In the data rows, the value 128 means zero.
In the table below, every row is followed by its label. The labels come from one hidden rule.
[136 128 189 117 171 113 126 145 144 139 137 121 117 114 132 107 130 119
 122 154 145 116 170 119 131 115 113 132 106 157 119 139] 1
[128 137 120 144 147 125 129 135 156 141  93  72 113 110 133 137 136 110
  97 163 169 128 138 133 116 139 113 130 121 135 125 165] 4
[123 101  74 133 163 117 125 142 111 141 139 150 135 130 122 105 168 127
 109 121 122 120 117 127 132 112 143 122 157 135 135  81] 1
[137 136 102 110 187 112 132 158 125 138 142  98 126 156 116 130 118 136
 127 170 122 133 133 133 110 129  96 146 104 145 122 130] 4
[108 147 166 147 134  63 124 206 149 146 170  91 118 116 137 139  69  97
 203 189 142 107 124 137 143 101 138 114 141 154 111 149] 4
[132 129 123 121 146  88 113 124 128 114  93 114 119 123 112 122 105 124
 123 158 134 133 127 103 120 119 114 129 105 128 123 172] 2
[124 137 152 111 120 110 128  70 138 113 142  79 127 130 131 124 119 149
 123 125 124 119 128 114 109 140 106 132 150 132 113 180] 3
[159  79  91  58 183 128 104 134 141 100 102 188 131 158  99  76 166 143
  19  77 135 139  88 104 121 125 117 148 112 110 126  55] 1
[131 122  91  81 125 141 123 111 126 117 117 184 126 135 109  94 138 149
  78 110 129 163 118 129 130 120 169 139 139 115 127 117] 1
[135 140  82 138 144 133 121 110 115 104 164 155 134 123 131 124 132 151
 142  87 153 152  94 124 117 145 138 127 130 127 116 135] 1
[121 137 199 131 125 141 154 151 121 123 162  79 139 124 122 144 117 121
 214 143 128 136 144 123 120 129 155 113 159 109 127 141] 5
[112 152 205 124  48 174 152 110 116 120 191 144 156 127 160  99 105 118
 255 165  80 138  59 148 124 132 215 106 178  60 134  92] 6
[132  99 144  72 160 125 136 144 151 105 165 158 125 150 116  81 120 132
 101 127 144 140 165 105 130 126 170 139 123  99 111 118] 1
[136 119 208 159 149 106 129 179 154 149 126 159 114 115 134 180 110 107
  99 140 112 115 105 146 147  99  78 128 119 128 122 121] 5
[135 115 102 152 104 228 124 139 107 151 100 133 152 135 146 129 134 127
  94 124  88 129  73 131 149  99 110 106 154 121 146  99] 6
[122 157 155 156 136 109 140 148 120 149 145 130 119 108 144 160 118 108
 173 124 155 108 172 131 122 125 128 126 102 109 116 193] 5
[126 148 156 127 144 145 138 121 148 100 134 149 149 130 127 141 114 128
 233 110 133 142 161 114 119 147 153 112 140 105 116 153] 2
[119 164 229 211  95  92 165 128 107 142 186  49 124  99 147 142  87 120
 162 170 177 114 110 136 125 114 130 107 152 132 128 169] 4
[108 138 175 146  91 162 135 140 110 132 180 146 139 130 132 122 105 115
 192 143  83 118 127 133 132 120 146 113 150  82 138 153] 1
[129 143 101 165 136  90 108  94 119 177 102  20 131  98 146 168 154 125
  76  83 167 108 138 151 136 112  45 117  95 183 146 150] 4
[150  86 117  56 181  57  93 168 146 116 103 213 107 170 107  70 129 124
  48 117 103 138 106 121 133 107  89 135 113 166 122  86] 1
[127 151 116 124 184 116 107 143 140 148 120 110 102  99 119 141 138 134
 133 137 151 120 177 136 130 108 112 114 105 168 117 149] 4
[123 124 195 108 109  90 140 144 128 104 156 150 115 142 118  85  87 110
 172 133 107 146 165 104 135 112 155 138 151 120 117 145] 1
[130 114 120 115 178 125 114 121 144 150 102 106 122 123 125 147 125 127
 121 165 150 116 121 122 136 121 129 118 104 144 133 144] 3
[130 139 100 153 139 116 108 127 146 142 120  64 116 123 138 145 147 110
 111 151 143 111 178 133 125 126  93 123 105 146 124 175] 5
[124 156 154 162 138 115 107 130 115 154  89 133 134 122 137 145 128 105
 124 153 137 122 117 141 135 114  80 127 128 137 130  96] 4
[122 107 182 144  57 195 152 134 114 105 157 114 149 142 130 108 110 144
 136 126 103 132 111 138 128 148 169 101 166  85 139 115] 6
[138  92  81 103 168 115 103  91 132 120  64 144 106 128 128 123 150 136
 105  62 126 124 164 117 112 157  95 146 101 154 117 117] 2
[122 136 183 123 138 119 132 133 145 133 106 162 128 140 130 115 109 102
 187 190 143 133 124 135 141 117 106 126 142 125 110 121] 1
[129 153 130 164 137 138 123 140 111 140  64 156 133 113 137 126 142 133
 115 147 128 125 106 138 138 110  91 107 117 120 136  98] 6
[121 150 117 135 141 122 128 115 113 116 180 138 129 116 131 131 110 136
 138 109 148 131 152 132 129 144 128 126 111 146 128 157] 6
[102 187 222 164 150  56 135  95 168 160 127  22 115  84 159 168  99 125
 253 177 223 105 216 134 115 152 126 137 103 134 121 192] 5
[142 102  25  97 106 167 135  81 101  98 130  98 134 137 123 121 144 138
 128  68  97 140 109 129 127 116 139 132 102 112 125  93] 4
[132 128 128 147 108 139 113  94 108 177  89 135 118 118 115 135 162 130
 132 109 138 130 116 128 135 116 100 153 118 133 139 143] 2
[125 133 204  88 117 136 142 106 138 134 165 147 135 135 130 102 114 122
  95 128 132 118  94 130 128 132 176 137 132 116 114 170] 1
[116 156 110 100 115 143 119  96 115 135  75  83 149 119 131 159 134 126
  46  78 125 133  99 143 123 115 103 126 138 146 146 133] 4
[126 136 134 135 157  95 122 112 136 140 120 100 123 124 129 161 134 127
 128 120 183 109 148 129 118 128  81 131 126 136 122 147] 5
[131 131 211 166 150 105 119 201 150 149 147 131 112 148 121 134 128  84
 125 195 117 112 120 132 141 107  87 108 126 149 123 150] 4
[127 164 190 131 135  98 123 106 148 121  62 125 122 100 130 111 139 147
 121 131 162 132 137 121 117 138  97 131  93 150 126 131] 1
[126 138 104 188 120 125 108 113 131 140 131 129 120 126 112 148 151 123
  95 187 158 125 130 130 141 134  69 127 117 168 135 157] 5
[133 125 152 115 125  79 107 114 134 147  79 120 130 139 103 142 149 130
  80 123 161 127 177 132 118 139  97 144  81 159 120 141] 5
[117 154 152 149 133 141 125  99 147 154 124  32 115 111 140 147  92 117
 220 164 184  97 149 121 132 128  96 130 124 142 126 238] 5
[131  90 152 145 124 112 135 121 132 133 141  92 131 135 128 119  85 148
 140 143  84 135 164 124 121 132 170 122 119 108 121 148] 4
[119 141 193 118 104 168 151 151 124 113 154  86 132 127 127 133 120 129
 167 122 127 136 138 122 124 141 162 108 164 111 119 146] 5
[115 126 115 100 107 193 146  67 124 125 191 107 149 103 142  96 120 145
 119 138 168 127 129 122 106 163 133 144 102 101 125 138] 1
[150 102  40  64 166 138 116 130 113 144 105 104 124 131 117 152 170 142
 134  92 132 133 145 131 115 131  68 154 108 172 156  60] 5
[128 134 156 143 125 116 109 152 120 115 141 178 120 154 126 116 114 133
 103 133 122 130 108 123 128 117 141 119 154 123 122 103] 1
[115 144 189 141 136  94 127 139 148 122 137  87 119 117 128 125 113 112
 135 211 181 117 159 106 137 116 154 134 112 166 123 167] 3
[121 102 136 105 155 128 131 142 150  90 155 149 137 116 116 102 121 137
 137 148 111 128 151 103 122 132 158 146 119 121 115 102] 2
[127 113  69 152 102 159 107  91 111 114  93  60 135 100 134 129 143 148
 134  44 106 128 132 123 123 160 149 140 126 139 130 126] 5
[125 143 111 117 183  38 123 115 177 129 157  53  94 118 129 130 111 109
 121 160 184 130 201 104 121 140  92 139  63 180  95 221] 3
[123 129 169  79 142  64 127 171 164 136 148 164 104 121 127 121  75 126
 201 167 172 130 173 111 131 122 137 123 105 146 107 173] 2
[116 135 196  71 135  56 132 145 161 119 166 105 122 150 135 113  94 114
 147 192 122 131 136 102 129 124 187 138 121 130 105 143] 2
[126 145 126 142 126 117 124 134 122 142 167 107 123 133 143 117 109 143
 161 137 119 135 150 126 138 118 133 133 140 107 124 151] 6
[131 185 155 142  97 182 157 149 122 137 158 113 133 139 144 140 111 135
 178 149  90 120 126 129 133 133 131 131 138 142 149 108] 5
[116 173 208 239  88 148 132 173  88 130 154 144 144 117 138 119 104 113
 200 166  92 110 140 141 142 116 115  98 182 123 137 172] 6
[121 103 122 103 157  99 136 134 127 132 169 176 115 118 122 143 119 110
 109 145 140 126 137 130 133 127  77 123  96 137 125  94] 2
[128 132  81 149 151  69 125 102 141 160 105  80 112  84 131 135 117 128
 187 147 149 107 160 124 121 129  98 152 106 169 113 204] 5
[117 154 162 180 176 144 139 171 110 175 142  63 113  93 137 169 110  91
 138 212 150 111 143 137 141 115 148 105 149 122 112 145] 5
[132 112  88 127 129 150 115 137 127 104 106 162 143 135 118 137 139 142
 130  88 130 144 119 130 132 122 148 145 136 136 142  99] 2
[153  72   0  97 128 125 114  73 157  85  63 140 134 135 116  99 184 167
  42  36 157 148 147 108  95 167 114 175 116 137 131 103] 2
[121 150 123 168  83 159 143 122 118 134 138  61 134 112 144 148 141 131
 170 138 127 136 108 137 109 148 187 113 177 104 145 161] 4
[135 128  61 125 140 147 102 105 108 132  80 144 136 124 129 162 166 135
  22 138 140 116 120 130 118 134 111 144 101 125 132  91] 3
[123 123  90  76 146  63 114 141 137 128 123 152 128 141 115 102 120 122
 139  84 131 126 159 110 118 137 112 139 113 133 125 148] 2
[123 147 141 108 110 107 134 139 131  99 103 128 124 122 137 115 111 140
 126 137 159 136 161 126 116 127 140 120 122 131 120 156] 1
[144 101  97  95 119 116 122 107 123  88 126 102 138 147 120 114 151 147
  80  78 113 149 116 117 123 139 129 144 142  95 128  80] 2
[150 135  59  95 172 137 112 167 120 150  55  98 109 132 108 129 152 123
 100 116 141 118  96 130 123 120  27 150  89 188 136 101] 4
[110 143 205 192  85 136 150 141 123 133 140 146 132 110 137 132  99 116
 208 173 108 107  99 142 140 119 153 124 152 144 129 202] 6
[113 126 125 130  85 196 133 114 110 124 196 163 142 144 140 109 115 146
 145  88 111 141  92 130 124 141 140 111 149 117 136 111] 1
[132  91 190 100 172  93 140 200 155 161 146 206 116 156 110 100  83  84
 130 224 146 126 138 116 159  87 113 119 133 146 107 135] 1
[129 105 117 109  38 161 149 103 110  91 140 170 142 133 143 155 130 150
 164 113 115 142 108 121 109 149 178 116 192 100 145 114] 3
[131 149  82 140 144  99 115 116 144 160 101  78 115  96 116 141 141 119
  89 159 188 126 157 133 107 136 108 140  99 142 136 171] 4
[136 132 108 121 147 131 113 108 129 110 103  77 126 115 124 117 153 147
  46  94 177 119 178 108 117 141 109 149 105 134 127 107] 3
Here are more rows. What is the label of each one?
[131 115 132 143 160 142 119  75 109 141  83 174 117 116 123 125 144 126
 150 127 159 121 134 149 129 127 120 132 138 169 147  77] -> 6
[113 144 170 119 132  89 133 130 145 136 133  74 113 121 152 114  97 132
 192 114 154 116 135 110 114 151 145 129 109 115 108 199] -> 3
[147 135 131 140  94 142 141 138 115 139 115 165 143 137 116 128 117 106
 118 152  93 126 102 140 149 106 125 115 133 123 151  99] -> 6
[108 190 204 152 155  80 144 104 177 137 142  38 128 112 151 152  89 121
 255 182 184 121 184 119 112 138 118 136 125 109  95 187] -> 5
[131 159 101 118 115 107 107  84 130 124 123  92 125  97 126 138 139 151
 108 114 172 117 174 136 115 137  96 144 112 138 129 172] -> 4
[117 200 164 210  98 134 149 125 126 146 155 115 138 108 147 146 125 130
 200 155 140 109 159 145 141 137 142 112 141 108 137 148] -> 4
[122 145 153 139  82 176 121 135 101 123 163 167 139 132 142 124 112 128
 106 114  89 125 119 148 135 116 137 118 164 111 143 125] -> 6
[138 110 103 129 120  88 141  72 119 122 110  75 138 145 120 120 134 145
  81 103 147 132 147 141 119 152 135 147 139 121 117 161] -> 4
[121 166  88 200 137 137 101 111  90 183  88 113 129 124 133 158 152 111
  37 154  81  92  90 151 140  98  80  92 113 134 166  66] -> 4
[124 117 185 137 104 108 123 106 137 107 110  68 127  89 141 161 108 143
 143 143 121 120 167 123 116 152 124 131 111 143 126 132] -> 5
[118 106 206 132 130 113 144 202 164 133 157 132 134 141 109 109 103 124
 198 150 124 128 139 120 130 113 135 122 108 135 102 124] -> 1
[120 142  84 110 153  86 131 100 138 142  92  85 125 105 122 144 141 148
 187 147 137 123 164 123 118 137  99 139  82 123 123 214] -> 5
[116 137 172 137 107 173 132 160 114 125 154 137 131 123 124 122 107 107
 153 145  93 107  94 144 136 111 108 117 130  87 134 119] -> 6
[113 108 176 132 127 178 152 122 123 121 146 151 133 152 145 127 101 136
 158 143  85 136 118 150 123 133 172 122 146 118 130 111] -> 6
[135  96 101 128  93 200 140 104 109 117 140 137 133 137 137 128 142 140
  90 120  82 134 114 142 145 125  98 135 161  79 134  88] -> 6
[114 104  73 160 109 162 140 151 123 107 122 148 146 144 126 130 113 146
  64  98  99 129 101 146 132 140 164 126 129  83 127  84] -> 6
[123 148 157 139 169  66 127 138 143 146 133  84 111 119 133 141 109 114
 200 137 156 116 168 119 121 124 113 134 106 136 109 187] -> 5
[114 150 181 119  91 142 133 178 125 122 170 160 127 138 141 128 100 117
 182 176 133 131 152 141 146 119 161 117 132 106 120 148] -> 6
[128 100 147 123 176  95 144 157 150 115 152 169 113 158 110 108 124 118
 169 124 128 160  88  99 129 123 114 140 109 119 107 105] -> 2
[121 138 159 134 158 142 125 161 146 128 128  77 118 127 115 114 109  93
  90 186 132 128 154 132 136 112 119 117 124 137 132 176] -> 4
[ 98 166 156 179  91 144 151 141 108 143 128  90 133 135 141 151 129 107
 190 137 107  99 105 145 155 112 148 100 152 149 127 210] -> 4
[127 134  84 133 176  95 111 113 152 135 133  71 112 122 115 151 138 101
 100 140 181 126 162 125 135 128  65 129  81 169 120 169] -> 5
[134 137 123 133 131 131 113 124 118 166 125 111 130 102 128 141 158 129
 140 174 157 105 113 140 132 134 122 132 111 128 121 133] -> 4
[139 130 142 124 157 117 133 136 140 124 113 130 127 111 136 122 122 142
 110 138 165 118 154 109 123 135 138 124  99 139 122 173] -> 2
[155  44  45  70  76 204 112 109  97  76  85 255 143 166 104  63 156 153
  53  39  38 170  52 108 124 150 148 136 150  87 142  26] -> 1
[122 130 145 128  97 116 118 125 134 128 143 128 125 140 136 139 137 105
  87 126 135 116 135 137 117 128 143 126 122 130 144 148] -> 4
[122 100  75  85  60 163 147 130  86 107 189 210 164 138 134 122 137 152
 133 101  62 136 106 123 118 157 139 112 187  75 145 106] -> 1
[124 171 117 180  57 225 144 103 106 133 133 103 140 119 150 148 113 143
 175 112 105 121 102 129 138 143 170 100 156  82 149  97] -> 5
The hidden rule looks at only part of the columns. Which column or columns, counting from 0, in order?
11 15 23
A new table starts here. Each row of this table is followed by its label. One hidden rule gives the labels. It looks at one to three of the table's principal directions, none of them among the few with the most spread.
[157 153 145 104 114 101 169 127 125 131 134  97 130 148  99 152 122 154
  95 135 128 132 133 131 150  98 131 167 137 118 140 142] mint
[161 136  91  86 119 138 137 104 118  94 101 145 129 119 117 120 156 105
 160 143 132 128 124 120 131 107 148 115  90 109 116 138] mint
[108 113 136 148 147 133 113 146 127 125 129 132 143 137 137 133 124 117
 123 123 146 130 135 128 127 151 127 122 135 128 127 123] harp
[131 129 102 104 124 122 161 122 145 162 130 120 117 133 133 145 137 136
 120 104  85 111 104 117 111 114 134 119 120 115 126 150] yarn
[148 120 136 131 133 125  90  95  95 123 129 129 109 185 111 153 121  78
 132 110 140 133 117 118 116 157 120 147 106 122 112 134] mint
[ 52  81 129 147 133 132 145 174 171 197 152 129 134  96 161 143 123 159
  86 105  93 102 105 128  87 146 112 113 151 121 140 144] yarn
[141 108 100 116 127 120 152 130 134 111 109 137 129 123 116 117 130 128
 146 154 131 146 138 128 147 114 121 110 122  94 130 132] harp
[153 101  93  83 131 181 134 105 133 119  90 139 106 159 111 104 152  91
 139 120 138 150 101 110 118 108 132 118  69  69 141 156] mint
[105 142 143 180 134 108 114 132 144 137 152  99 143 124 167 157 124 159
 105  80  92 111 137 120 123 166 151 122 159 184 117 114] yarn
[108 119 113 107 147 120 173 146 144 156 151 117 139 134 109 105 131 135
 101 133 106  99 122 111 146  91  96 121 129 109 154 166] yarn
[102 124 116 156 134 119 123 161 132 116 149 125 151 109 145 127 115 145
 134 126 135 127 145 134 129 137 130 107 146 160 123 114] harp
[130 154 108 115 135 126 154 126 150 132 106 124 128 107 151 152 154 153
 152 117 102  95 127 118 136 123 168 110 130 137 122 107] mint
[151 127 147 148 137  88 127 100  75 132 162 138 151 155  99 146 111  92
  96 140 102 107 136 139 144 146 103 156 161 155 114 154] mint
[122 142 124 141 131 116 147 126 142 135 129  96 125 140 148 163 139 154
 131  94 111 106 136 117 131 125 147 139 126 148 130 117] mint
[ 76 121 134 159 138 123 126 173 156 131 155 109 149 104 155 123 120 163
 119 108 130 115 143 125 123 139 128 108 147 153 139 120] yarn
[128 156 161 155 126 154 105 156 126 100 122 143 137  82 134  83 114 167
 143 154 160 151 154 149 143 124 153 122 164 160 131  89] mint
[211 145 157  92 112 102 112  65  45  93 112 163 118 165  58 138 123  59
 138 190 160 143 133 147 151 122 112 184 120 102 104 142] mint
[172 162 155  71 133 133 110  87  84 111 127 135 119 169  77 126 135  73
 125 150 154 106 113 124 147 119 117 163 103 113 137 142] mint
[131 137 177 108 109 122 134 147 159 144 128  85 101 150 106 134 102 171
  90 127 152 162 122 130 137 125 118 155 137  91 164 123] yarn
[167 141 112  77 121 161 107  89 112  94  98 141 100 148 102  93 151  85
 167 139 157 141 115 112 129 101 128 128  67  95 129 138] yarn
[118 127 140 103 136 144 112 147 122 115 132 127 134 144 110 121 124 108
 123 139 176 132 124 127 128 127 117 134 108 110 142 130] harp
[179 204 149 122 112 119 107  92 116  88 101 136 114  95 139 106 137 142
 184 144 133 137 148 139 149 116 163 124 138 163 109  83] yarn
[ 78 116 145 166 188 109 118 149 132 160 156 126 170 155 179 170 119  86
 119  69 101  85 129 139 107 197 113  98 160 150 136 126] mint
[106 129 127 159 126 120 112 143 135 108 125 136 140  93 157 115 132 140
 156 131 143 135 152 133 122 130 132 114 133 148 113 110] yarn
[ 97 122 127 132 133 158 128 160 146 146 130 125 132 117 148 134 134 150
 116 102 133 120 117 124 100 128 152 124 126 132 132 128] mint
[108 134  87 121 137 135 150 158 166 124 138 104 126 119 138 108 128 166
 147 113 117 117 130 107 144 108 134  85 120 137 144 118] harp
[141 148 153 121 135  84 164 120 113 152 156  95 140 163 112 185 119 135
  90 107  94  87 129 133 141 135 127 165 155 141 140 143] harp
[115 144 131 184 117 150 111 124 131 131 108 134 127  93 182 148 140 155
 148 120 133 133 141 146 119 133 162 143 142 192 106  72] mint
[138 177 156  83 122 119 173 139 138 172 136 100 116 136 109 160 129 167
  94 121 117  95 108 127 132  93 145 167 143 124 147 131] mint
[ 77 132 145  99 110 142 167 189 197 171 130  80 119 106 144 145 133 208
  85 100 139 126 111 119 103  98 145 141 122  99 165 132] yarn
[157 128 146 131 119 121  91  84  74  92 108 166 117 131 105 108 136  72
 171 174 168 138 147 139 136 120 102 158 107 121 106 123] mint
[174 123 140 103 122 159 102 106  93  90  99 160 110 144  84  83 122  88
 153 173 176 169 131 139 142 116 118 139 107  88 132 129] harp
[153 131 137  63 131 156 135 118 121 126 118 128 105 165  74  86 128  97
 123 154 165 141 109 119 143  86  94 145  89  68 163 156] mint
[151 183 113 130 132 137 141 111 128 114 120 134 135  96 138  93 147 149
 150 143 108 112 138 122 161  91 152 115 141 176 119 108] mint
[134 131 120  86 118 154 144 131 144 147 117 146 119  99 119 107 136 139
 118 144 111 124 101 131 119 112 137 114 127 104 139 139] mint
[164 228 126 151 117 128 135 126 123  80 107 125 146  66 169 120 149 189
 184 129 131 123 168 142 152  91 208 123 156 218  97  64] harp
[ 91 117 107 199 129  88 159 163 134 122 173 107 174  96 151 127 111 173
 109 138 109 122 171 138 158 112 107 124 172 198 125 120] harp
[148 130  89 109 107 124 151 120 122  95 115 142 123  97 108  85 142 137
 166 174 142 141 146 123 151  68 118 124 104 118 120 135] yarn
[172 155 164  96 104 117 110  94 104 102  99 139 106 126 107 141 127 112
 156 162 158 142 133 151 138 134 131 158 121 109 127 102] mint
[116  95  80 125 101 159 160 151 193 131  89 118  91  90 141  94 141 198
 150 132 120 169 126 106 127  90 149  94 104  85 136 121] mint
[119 112 160 182 116 128 102 127  99 154 156 132 130 136 138 156 101 130
  92 107 117 136 125 153  95 162 128 164 161 170 113 125] mint
[114 117 117 176 136 127 140 139 133 152 141 134 138 113 150 123 116 150
 116 120  92 130 133 135 128 133 129 115 165 161 118 123] harp
[ 72 104 127 156 146 105 143 156 151 174 172 105 146 131 150 163 115 146
  88  97  86  84 120 122 121 158 109 117 157 154 142 135] mint
[107 118 143 127 134 112 166 157 169 172 139  92 127 146 130 147 112 165
  78 110 109 135 117 124 133 129 114 132 151 103 156 140] yarn
[ 69 104 130 187 152 104 121 156 149 162 155 120 165 117 187 180 125 137
  97  77  88  99 129 129  98 190 140 105 166 169 111 124] yarn
[139  74 142 154 106 128 125 113 111 138 107 157 102 128 101 109 112 121
 121 178 143 175 135 144 132 121  92 160 135  87 123 136] mint
[110  95 121 145 125 124 123 140 128 133 146 125 130 135 126 123 117 126
 114 117 125 137 129 124 112 135 111 125 125 120 127 150] mint
[126 134 123 110 132 133 121 143 125 128 135 122 126 148 115 142 119 121
 125 130 153 129 118 124 127 131 129 128 120 125 129 121] harp
[131 174 128 141 151 105 158 136 127 125 147 116 158 118 140 114 132 146
 132 121 107 101 150 127 156 101 133 120 158 170 130 127] yarn
[107 134 130 181 120 128 117 141 127 123 144 114 139 111 152 136 128 162
 120 117 132 126 148 126 127 125 145 144 143 186 111 108] harp
[153 115 116 104 130 133 105  96 107 106  98 150 116 156 117 131 142  68
 159 136 154 146 121 124 118 137 120 128  87  89 113 137] yarn
[160 152 124  89 137 125 127 115 112  93 123 114 121 173  93 105 129  94
 151 140 171 143 136 115 155  97 106 134  91 102 141 138] mint
[123  93  75  59 120 181 141 129 169 155  93 138  92 128 127 139 158 127
 133 104 105 118  71  98  87 131 162  91  73  59 134 149] harp
[102 132 139 139 131 132 128 159 160 127 129 119 126 102 141  96 122 165
 135 129 137 138 141 126 134 119 125 108 141 126 142 115] yarn
[143 106 117 115 130 118 124 112 109 138 140 127 106 174  99 133 109  93
 132 123 124 134 115 124 123 133  94 131 112 101 132 148] mint
[139 111 139  72 144 172 108 118 120 135 116 144 100 173  86  85 124  72
 130 137 161 139  96 120 122 122  91 126  87  61 161 154] mint
[113 156 100 177 142 108 155 147 167 101 119  95 153 104 178 121 145 180
 155 108 119 133 171 111 162 106 154  98 141 172 119 100] yarn
[128 124 106 117 136 153 135 127 151 127 113 114 122 148 140 112 144 124
 128  94 125 143 117 106 116 114 138 111  96 106 134 148] yarn
[158 103 110  64 138 181 103  96 113 115  94 150  96 181  91 106 145  55
 147 127 158 142  91 109 113 129 119 121  59  54 141 156] mint
[143 143 156 165 124 100 104 100 104 122 124 138 137 122 151 160 127 116
 132 121 113 128 142 146 122 166 143 143 156 163  99 110] yarn
[ 95  86 106 101 135 162 149 173 159 171 123 122 111 148 112 144 125 147
  97 121 140 128  93 107 108 124 134 122 112  76 144 143] harp
[131 138 173 156 126 147  84 152  93 102 154 144 128 125  99  60  82 123
 133 166 188 170 151 158 140 117  92 143 153 151 143 111] harp
[144 154 140 136 113 116 125  96 110 118 129 127 117 117 121 115 136 131
 143 152 132 117 143 131 152  97 113 159 124 159 124 115] mint
[138 151 157 172  92 139 108 121 125 106  92 143 104  77 146  91 131 170
 166 168 172 177 162 147 135  89 138 162 135 151 108  82] mint
[ 91 120 121 125 153 132 156 164 160 172 145 107 133 141 139 145 120 149
 102 103 109 103 112 120 128 133 122 112 143 124 153 129] mint
Here are more rows. What is the label of each one?
[165 180 119 111 130 121 157 119 119 101 121 107 134 136 117 130 140 147
 145 130 132 118 145 122 162  90 155 140 126 150 129 116] ~ harp
[140 139 133 124 126 159 100 123 106 100 130 148 125 116 109  78 125 116
 145 152 155 136 133 132 138 112 124 127 120 142 132 122] ~ harp
[154 111 130  96 146 120 121  99  85 135 140 130 121 209  83 141 120  49
 113 119 141 126 108 119 121 131  87 153  96  87 132 173] ~ yarn
[154 150 137 119 133 104 153  96  98 155 146 142 135 130 112 130 129 110
 110 135  79  94 120 137 135 114 115 146 154 145 122 154] ~ yarn
[142 171 155  88 132 114 146 135 145 139 134  98 129 136 124 172 123 155
 109 103 106  96 115 133 135 151 162 127 150 129 150 114] ~ harp
[136 133  97  53 119 161 120 111 150 119 101 150 106 106 124  90 154  98
 165 140 132 125  96 116 113 110 124  87  73  83 139 138] ~ yarn
[135  98 137 156 139 114 120 111 110 134 115 134 131 159 130 184 130 108
 113 114 115 123 128 126 122 178 147 144 140 119 107 128] ~ harp
[120 160 132 143 118 107 137 130 130 124 147 112 137 104 144 122 130 153
 138 125 122 114 147 133 134 102 123 137 137 172 126 118] ~ yarn
[ 79 111 110 163 149 110 151 175 165 170 164  93 145 139 162 177 109 169
  94  74  85 103 120 119 115 165 141  99 163 156 134 123] ~ harp
[140 129 108  78 142 158 156 132 152 133 101 127 123 135 117 134 150 134
 124 123 117 110 105 111 138 124 160 108 112  88 147 134] ~ harp
[129  60 101  72 108 197 122 125 151 117  73 144  83 148  91  77 149 100
 134 160 191 188 100 105 114  89 102 134  41  15 154 161] ~ yarn
[129 164 113 158 140 145 132 140 143 108 116 146 146  68 161  87 137 168
 163 143 110 122 151 134 157 117 164  85 164 180 119  86] ~ harp
[139 149  93  94 117 139 153 136 147  96  92 126 134 100 144 137 162 148
 166 130 146 130 135 121 127  97 173 114  95 115 120 115] ~ mint
[142 157 147 130 141 120 113 115 109 112 136 123 144 143 125 136 131 111
 122 121 132 113 135 126 141 141 137 136 135 153 123 125] ~ mint
[164 187 132 108 125 131 127 112 134  93  81 126 130 107 153 170 158 149
 167 124 137 118 137 131 141 141 206 124 128 146 109  76] ~ harp
[114  97 159 141 133 154  96 157 109 123 135 146 130 142 102 104  99 111
 109 156 184 162 130 145 124 141 104 144 137 109 141 127] ~ harp
[ 87 109 111 173 130 109 141 156 146 129 154 101 153 116 156 157 126 163
 111 109 115 112 147 122 132 139 132 124 143 169 126 120] ~ harp
[ 95  98 130 135 149 136 121 152 164 161 125 126 132 134 153 160 123 133
 102  96 102 120 104 121 108 188 144  93 146 107 134 125] ~ harp
[153 159 178 114  96 131 119 121 132 124 113 106  95 131 107 131 112 162
 120 151 164 159 130 143 144 115 131 173 133 122 146  95] ~ mint
[138 194 137 128 124 119 183 134 139 154 152 111 142  83 128 104 136 200
 101 132  74  86 135 127 159  69 154 140 176 187 136 130] ~ yarn
[131 118 126 121 116 123 144 139 128 129 132 125 133 123 115 134 123 142
 110 139 130 136 128 132 127 118 130 138 132 118 130 139] ~ mint
[176 111 179 144  86 151  61  74  81  98  90 184  96 108 111  90 113  84
 149 185 168 198 133 173 114 148 107 165 126 112 111 108] ~ yarn
[115 115 126 181 120 125 109 140 113 106 135 155 141  87 140  90 110 136
 151 168 147 155 160 153 140 123 107 121 154 164 114 103] ~ mint
[163 122 121  91 122 141 130 111 132 111  93 131 114 150 106 127 138 111
 128 141 146 159 116 119 136 127 139 127 102  77 130 137] ~ mint
[146 171 137  98 120 129 127 118 145 118 107 113 115 118 143 161 141 151
 151 111 123 109 122 128 128 142 173 122 124 135 131  93] ~ mint
[118 138 111 123 125 135 120 133 130 114 142 130 130 110 126  88 134 130
 143 134 135 124 132 116 129 100 118 113 112 143 127 137] ~ yarn
[116 147 117 134 121 124 132 133 147 123 128 129 130  88 152 102 136 150
 153 132 120 125 138 128 130 108 128 107 130 149 125 115] ~ yarn
[185 160 155  82  89 121 174 112 110 142 123 112 100 140  67 128 116 163
  95 168 135 147 120 142 151  65 126 195 135 105 146 141] ~ harp
[ 86 139 129 178 145 112 127 159 156 148 152 111 158 102 180 156 123 167
 110  93  94 105 137 128 123 164 152 101 173 186 118 104] ~ harp
